In the rows, zero is written as 128.
Named moves (each a turn or a mirror), then the moves between two rows, first move first; the first pair answered:
q335 (before -> after):
[113,120,145,144,105,138,146,145,130,101,139,98,157,109,128,139,135,169,135,149,144,108,123,124,154,120,102,148,120,161,103,118,101,142,137]  ->  [127,102,140,140,105,137,130,115,133,106,136,97,164,113,127,149,133,154,133,129,166,106,130,126,152,118,93,125,129,167,118,118,113,148,137]
[125,131,141,133,112,116,134,134,134,114,132,105,151,137,122,108,105,101,136,152,118,130,139,144,117,134,114,144,130,141,138,145,150,139,145]  ->  [127,129,142,131,114,116,131,132,135,114,130,107,154,135,121,109,105,101,135,152,122,129,143,143,121,139,110,139,129,142,140,144,154,145,144]
[149,126,146,144,140,125,146,125,104,146,155,139,139,126,118,107,113,108,88,159,139,154,114,145,121,117,161,154,121,113,118,112,110,128,124]  ->  [159,109,139,140,141,126,131,101,104,150,153,139,151,129,120,116,109,99,93,145,157,152,119,143,118,116,149,134,128,115,131,112,121,136,123]
q627 (before -> after):
[110,115,124,136,131,118,108,119,154,111,132,105,119,131,106,126,120,86,133,137,131,118,154,129,134,142,110,101,142,160,154,139,165,162,112]  ->  [121,109,145,138,135,108,118,111,141,128,148,102,136,132,122,121,106,78,109,140,141,129,151,137,135,127,132,119,131,155,159,126,168,163,122]
[123,128,131,135,132,118,130,139,126,136,122,121,121,127,134,124,126,120,120,127,105,128,126,127,139,130,146,140,126,124,125,141,140,132,131]  ->  [116,130,124,136,131,121,129,139,131,128,115,122,118,126,131,126,130,124,129,127,102,123,125,121,139,132,138,133,133,128,119,147,139,133,126]
[139,127,144,131,137,124,140,133,105,131,148,137,137,126,135,123,120,145,111,129,139,150,109,121,127,101,150,147,100,108,129,103,103,112,137]  ->  [128,139,121,133,147,131,138,149,110,119,135,150,118,125,131,126,134,156,130,125,126,144,106,109,132,115,141,140,105,102,114,116,92,107,125]
[132,132,140,131,139,121,133,142,120,140,131,129,136,130,144,121,132,129,123,122,129,129,118,131,138,121,151,129,117,114,118,128,118,120,130]  ->  [125,138,124,130,140,126,128,148,126,133,120,136,122,130,135,126,145,132,137,120,122,121,119,125,142,130,146,124,125,115,110,137,115,120,117]
q403 (before -> after):
[112,132,130,132,124,144,127,147,128,118,125,129,123,126,125,131,127,135,144,133,126,120,135,130,130,127,118,124,139,127,117,130,122,125,119]  ->  [123,127,138,129,125,127,132,140,132,127,122,121,132,125,132,137,113,113,136,130,123,122,142,133,139,128,126,124,144,129,125,137,139,134,124]
[114,135,151,124,121,130,135,144,146,127,123,117,135,120,124,132,126,136,120,143,123,127,128,125,142,120,121,131,134,134,133,129,119,124,134]  ->  [122,131,155,120,122,126,137,138,145,132,127,117,138,121,128,134,120,133,111,141,127,130,133,126,144,121,128,130,134,135,136,125,124,126,140]
[148,108,144,145,116,134,99,89,119,153,123,128,141,135,118,123,71,110,123,125,151,134,121,140,114,129,137,114,119,139,162,126,165,162,112]  ->  [138,121,130,149,104,162,96,99,102,131,129,141,133,137,107,121,86,154,137,129,166,126,106,125,95,120,125,118,101,134,154,105,131,147,104]
q157 (before -> after):
[116,132,108,133,114,139,115,130,110,120,133,134,123,118,119,120,140,184,139,159,144,135,116,130,107,111,118,129,103,128,129,102,104,137,132]  ->  [125,126,127,133,118,126,120,127,101,137,142,131,137,118,131,118,127,171,124,159,152,142,119,136,112,105,130,139,95,120,133,98,105,133,137]
[136,90,135,111,123,139,141,104,119,114,114,127,130,123,119,126,85,123,139,140,142,129,126,114,134,122,104,151,91,142,153,124,137,138,146]  ->  [148,92,127,109,152,137,147,111,108,126,111,149,111,123,132,131,98,116,140,123,133,138,117,103,146,123,130,150,92,124,140,133,123,123,139]
[136,128,125,122,122,140,128,117,120,122,144,129,141,134,132,134,119,149,117,127,157,131,110,134,102,116,112,128,130,111,139,108,131,126,127]  ->  [143,130,121,123,139,140,133,120,115,131,140,142,132,135,140,138,125,144,118,117,150,138,104,127,111,116,128,128,127,99,137,115,120,117,118]
[139,129,91,121,166,129,102,136,133,138,128,156,109,138,143,134,164,99,152,128,106,136,109,129,133,158,124,116,144,127,121,140,108,130,100]  ->  [118,127,112,122,114,135,90,118,148,118,136,117,139,135,121,118,143,114,146,156,121,115,130,145,110,157,82,118,154,157,140,118,128,158,115]
Now pairs of rows:
Between the rows of a pair lie 2 to 3 moves.
[85,153,149,114,110,139,116,146,154,101,121,108,120,125,97,130,153,163,129,127,110,92,120,162,129,137,124,176,131,155,118,108,120,103,137]  ->  [119,115,164,104,129,110,109,96,161,134,120,96,144,129,116,145,130,97,107,102,126,102,139,177,150,141,138,147,153,160,139,119,169,119,144]
q403 then q627 then q335
[146,103,122,129,110,136,114,94,123,114,120,115,144,145,128,141,112,123,139,112,159,127,123,129,117,123,105,108,143,134,154,118,128,133,131]  ->  [135,139,140,133,141,125,152,153,113,126,127,130,121,135,144,129,122,140,131,131,113,146,105,127,132,117,151,161,117,108,117,125,97,106,129]
q157 then q335
[122,127,113,132,139,130,130,134,116,139,138,153,99,120,142,117,150,143,139,124,115,137,119,100,128,132,155,134,127,112,105,141,85,107,101]  ->  [100,121,117,131,86,146,107,108,136,117,136,121,127,122,116,111,136,152,145,137,140,113,140,109,102,141,100,114,147,148,131,128,109,137,111]
q157 then q335
[114,135,110,140,128,162,137,148,117,108,118,151,112,136,110,128,153,188,144,142,126,102,110,111,104,109,132,149,112,119,126,107,92,108,118]  ->  [116,117,107,136,111,164,118,113,124,100,116,137,123,140,100,136,146,179,151,135,151,91,124,111,96,117,105,120,130,137,144,105,111,123,117]
q627 then q335
[126,131,103,127,134,165,150,138,114,127,125,168,95,140,108,133,174,142,180,96,103,104,125,116,101,146,100,132,186,131,86,86,102,118,107]  ->  [133,116,147,119,118,127,160,115,141,152,127,121,134,141,113,131,127,78,158,117,97,101,155,147,117,153,97,133,216,159,112,98,165,156,131]
q403 then q157
[166,141,139,121,152,63,136,94,112,138,125,114,149,134,152,176,134,94,130,116,157,172,122,127,140,96,160,146,110,136,135,106,149,120,131]  ->  [110,176,98,131,109,107,117,127,130,82,106,110,124,131,108,170,170,166,175,138,142,133,119,112,106,115,93,143,117,160,122,100,121,119,115]
q627 then q403 then q157
[121,128,105,130,142,138,125,131,134,127,116,140,111,136,125,140,143,120,144,117,126,118,116,115,124,140,129,112,127,121,121,139,118,116,122]  ->  [127,127,123,131,122,145,132,123,120,125,133,132,130,137,125,131,131,143,130,131,145,121,114,122,107,126,130,132,109,119,133,116,105,117,135]
q157 then q157 then q403
[122,154,127,142,136,108,131,158,151,137,108,115,128,112,122,118,135,118,136,138,69,131,140,128,137,145,139,131,156,131,118,161,154,135,134]  ->  [127,132,124,137,124,109,117,125,156,139,106,109,137,115,119,126,131,110,138,128,88,126,147,129,128,147,120,107,166,140,139,163,167,149,135]
q627 then q335
[133,123,127,116,150,126,127,125,142,169,119,120,142,130,127,140,114,52,122,112,108,134,126,131,132,134,157,106,125,106,111,150,159,134,126]  ->  [124,130,112,116,152,133,123,132,143,160,108,125,130,129,121,139,127,55,134,108,98,129,123,126,137,141,152,100,130,107,99,156,154,131,119]
q627 then q627
[118,145,116,134,143,117,131,149,145,130,121,123,112,119,120,129,137,121,148,126,99,123,136,121,141,135,141,124,143,129,110,162,143,127,112]  ->  [113,150,134,136,135,116,138,158,144,131,125,119,114,119,119,121,131,123,139,139,91,127,138,128,139,135,141,138,138,131,112,159,144,130,120]
q335 then q627 then q335
[131,109,126,123,115,138,117,80,124,118,129,121,163,117,109,134,99,115,118,109,145,123,150,118,124,143,110,90,152,156,146,119,137,120,115]  ->  [123,121,97,126,143,145,119,109,125,110,113,148,128,114,108,138,130,128,145,93,123,125,141,101,133,155,119,86,152,142,123,137,113,102,95]
q157 then q627 then q157
[137,134,151,126,152,101,154,137,133,156,140,122,135,124,141,147,120,97,93,129,111,145,119,144,141,142,151,155,122,131,109,134,130,115,124]  ->  [117,139,162,128,112,108,151,130,147,142,142,93,151,125,122,139,109,107,94,150,121,125,133,151,124,144,111,157,134,153,121,123,143,134,132]
q627 then q157 then q157
[134,137,109,155,178,109,144,121,154,152,152,168,114,122,145,111,133,140,133,120,97,133,117,101,167,116,151,140,125,140,94,159,118,106,106]  ->  [124,117,88,150,134,126,111,85,174,127,138,146,127,127,117,115,131,145,158,117,129,107,136,104,148,128,91,97,152,172,120,157,147,134,102]
q335 then q157
[130,158,117,123,126,138,122,128,107,144,70,126,109,131,107,132,141,118,131,122,144,126,152,105,114,138,99,101,126,97,110,171,139,126,117]  ->  [113,175,131,127,114,133,138,152,109,144,76,115,113,126,105,118,137,131,121,148,126,129,154,112,111,134,103,129,120,101,102,164,133,126,129]
q627 then q335
[116,137,145,120,114,143,133,135,140,125,149,104,138,119,113,125,115,144,120,146,135,115,122,121,121,133,114,131,133,144,136,113,120,142,140]  ->  [127,136,128,121,155,130,141,150,149,137,133,125,117,115,128,137,131,115,130,126,105,124,115,115,148,149,143,124,139,131,117,145,124,130,119]
q157 then q157 then q403
[125,154,132,139,90,161,146,164,125,111,131,117,153,117,120,118,107,136,132,140,161,104,126,170,101,89,127,154,147,132,125,120,124,135,139]  ->  [137,150,147,139,108,136,161,167,123,133,132,119,155,114,137,118,99,105,116,131,144,120,123,173,119,90,156,166,142,126,117,132,137,136,142]
q403 then q403 then q627
[117,128,126,128,158,124,150,162,139,143,129,121,134,123,146,112,132,113,109,144,85,133,132,126,143,115,147,123,121,121,113,134,140,124,137]  ->  [121,125,118,130,155,144,147,160,122,131,138,137,134,129,147,111,138,146,108,141,110,135,117,117,126,101,149,129,103,113,114,112,112,109,137]
q403 then q403
[113,144,132,131,127,141,132,158,138,103,124,135,110,126,126,128,153,158,146,149,105,123,122,122,129,141,120,128,110,126,108,126,107,128,118]  ->  [133,125,164,125,123,108,133,131,150,134,130,106,139,129,140,131,120,101,121,155,108,130,145,142,145,141,129,118,131,143,125,135,157,152,137]
q627 then q403 then q627
[144,118,166,127,132,122,122,101,84,138,120,124,163,122,143,118,119,135,123,135,153,135,142,141,114,103,125,137,109,118,152,99,128,137,148]  ->  [125,147,155,134,152,124,141,145,85,131,115,139,133,114,143,113,137,155,135,140,116,141,130,137,122,107,139,160,98,99,121,111,100,118,136]
q335 then q627
[112,144,126,112,118,125,112,143,129,115,142,149,95,149,107,149,121,173,142,128,118,125,112,123,117,125,130,123,103,105,93,113,116,98,114]  ->  [133,110,124,106,108,121,87,101,127,118,147,145,117,155,114,159,109,151,134,114,152,125,121,126,113,122,120,92,112,114,120,109,133,112,120]
q335 then q627
[135,130,158,135,158,124,142,119,102,131,139,117,107,119,147,141,119,103,143,120,135,165,127,126,137,138,172,157,122,118,110,124,150,122,119]  ->  [135,121,127,135,154,137,117,102,110,115,124,121,94,123,137,153,132,103,168,100,146,151,131,117,136,149,147,123,140,126,117,136,159,129,100]
q627 then q335 then q627
[174,89,143,127,142,106,154,129,114,170,161,138,128,111,148,143,104,79,94,115,159,142,130,138,151,140,160,142,108,128,107,131,127,100,125]  ->  [152,117,124,134,137,137,153,161,103,141,162,155,104,107,131,132,129,142,116,126,161,132,116,122,129,132,146,158,83,115,87,113,77,79,119]
q335 then q403
[130,133,140,111,138,104,174,133,137,141,113,81,128,133,140,129,115,100,110,129,85,137,143,153,161,128,160,148,138,128,105,142,155,131,139]  ->  [144,110,118,107,142,111,151,97,137,140,104,90,128,145,136,146,124,87,122,101,111,130,149,145,161,135,141,108,158,132,122,149,168,135,125]
q627 then q335
[161,117,111,106,155,116,140,140,128,144,136,156,89,125,145,134,155,92,134,94,127,135,122,113,162,150,132,117,160,112,128,181,137,133,122]  ->  [112,156,132,111,104,123,156,183,149,117,144,120,97,116,115,109,147,132,139,152,100,118,134,123,142,157,98,153,159,142,122,168,133,148,138]
q627 then q157 then q335
[117,132,153,115,79,140,144,127,108,111,166,105,159,119,121,103,115,157,103,169,131,122,125,143,101,103,108,148,109,126,124,92,119,154,163]  ->  [171,91,128,111,141,126,126,91,91,142,165,147,148,129,156,134,127,112,98,106,158,147,114,124,126,96,152,107,110,95,131,109,121,133,144]
q157 then q335
